In the rows, zero is written as 128.
Each named move below is a turn or a mirror, shown by a few rows before and after it. Which moves, in which order, take the first row of each later pair to the second? The first pair is answered.
W (before => after):
[106  75  91 127 152  90  99 110  92 136  93 117 159 142] => [132  60 157  91 116 111 121  97 135 142 148 151 159 147]
[ 55 180 102 100 118 148 137  79  87 160  62 166 102 154] => [ 75 167 148  72  92 161 149  63 114 157 106 191 111 162]
[192 109 120 168 147 119 132  95  98 103 155  81 112 112] => [199  99 133 153 144 125 142  89 111 108 169  89 120 117]
R (before => after):
[ 94 131  74 126  86 139 117 105  73 167  99  94 124 185] => [180 142  81 139 106 136 138  89  84 125 155  63 108 175]
[164 151 133  79  97 123 138 124 157 125 145 144 148 125] => [125 152 127  74  93 128 130 136 160 139 122 154 150 131]
[156 159 164 127 117 175 135 127 185 107 163 162 106  71] => [ 86 145 158 111 103 174 111 145 169 141 119 185 111  82]
[138 124 140 131  95 146 141  64  87 143 117 144 123 171] => [144 122 143 130  95 148 142  66  91 142 127 144 123 168]
K (before => after):
[122 149  48 122 153 144 148 143 121 120 112 120  97 113] => [119 155  45 119 147 149 154 129 118 116 111 124  96 114]
[158 105 171 118 137 112 136 113 154 130 158 144 132 128] => [156  98 167 112 128 112 139 107 151 129 152 147 129 139]
[ 87 128  70 148 125 126 131 113 122 175  91 181 165 133] => [ 81 122  67 148 134 123 125 135 128 176 101 166 168 128]
Now pairs of rows:
Between the rows of a pair lie 2 to 3 moves.
[163 113 112 140 198 109 107 106 119 123 104 108 149 106] => [110 113 148 100 155 129 115  75 131 161  82 162 148 126] -> K, W, R
[ 98 121 123 130 138 124 109 151 126 137 101 148 134 135] => [ 96 122 137 124 127 134 114 133 125 138  91 158 126 145] -> R, K, R
[ 95 117 151 147 179 125 119  88 131 131  88 164 120 144] => [144 120 176 144 177 129 138  70 146 107 125 164 122 141] -> W, R
[144 164  83 175 172 116 112 138 100 111  94  82  72  87] => [185 159 173 110 109 152 160  66 136 121 155 150  62 113] -> K, W
[197 115 134 119 121 124 119  99 127 113 167 138 108 128] => [143 110 153  86  96 128 114 105 137 140 154 176 120 141] -> W, R, W
[133 118 181 122 189 108 108 160 183  73 176 163 124  71] => [ 90 124 123 153 210  93  72 177 154  87 112 146 124  72] -> W, R
[ 67 153 107 176 146 137  95 120  91 144  71 107  81 118] => [ 40 134 162 123 105 158 104 111 123 162  97 164  99 135] -> R, W, R
[184 127 120 109  80 161 156 160 148 118 185 111 140 124] => [153 124 135  85  57 168 155 161 156 140 174 132 140 131] -> W, R, W
[166 100 146  81  92 128 134 144 136 119 195 152 171 170] => [200 123  74 131 141 111 119 157  99  92 168  91 155 153] -> R, W, R
[122 101  59 123 153 100 122 147 134 107  96 105 130 142] => [ 95  79 113  81 115 119 128 149 163 122 122 150 141 149] -> R, W, R
[130 174  70 132 122 124  79 162 145 121  94 151 100  93] => [178 172 119 114  96 135 105 150 184 108 159 164  96  99] -> R, W
[120 130  78 131  96 148 154 119  79 154 111  92 122 163] => [160 127 116 116  82 147 172 106 104 145 161  93 118 165] -> R, W
[157 159 131 137 157 131 141 129 151  95 168 111 119 114] => [150 146 153 117 142 140 149 126 166 107 175 135 125 123] -> R, W, R
[140 113 125 147 166  83 100 145  80  99 106 114 162 125] => [ 92 100 138 129 143  90  96 142  88 127  90 148 172 140] -> W, R, W
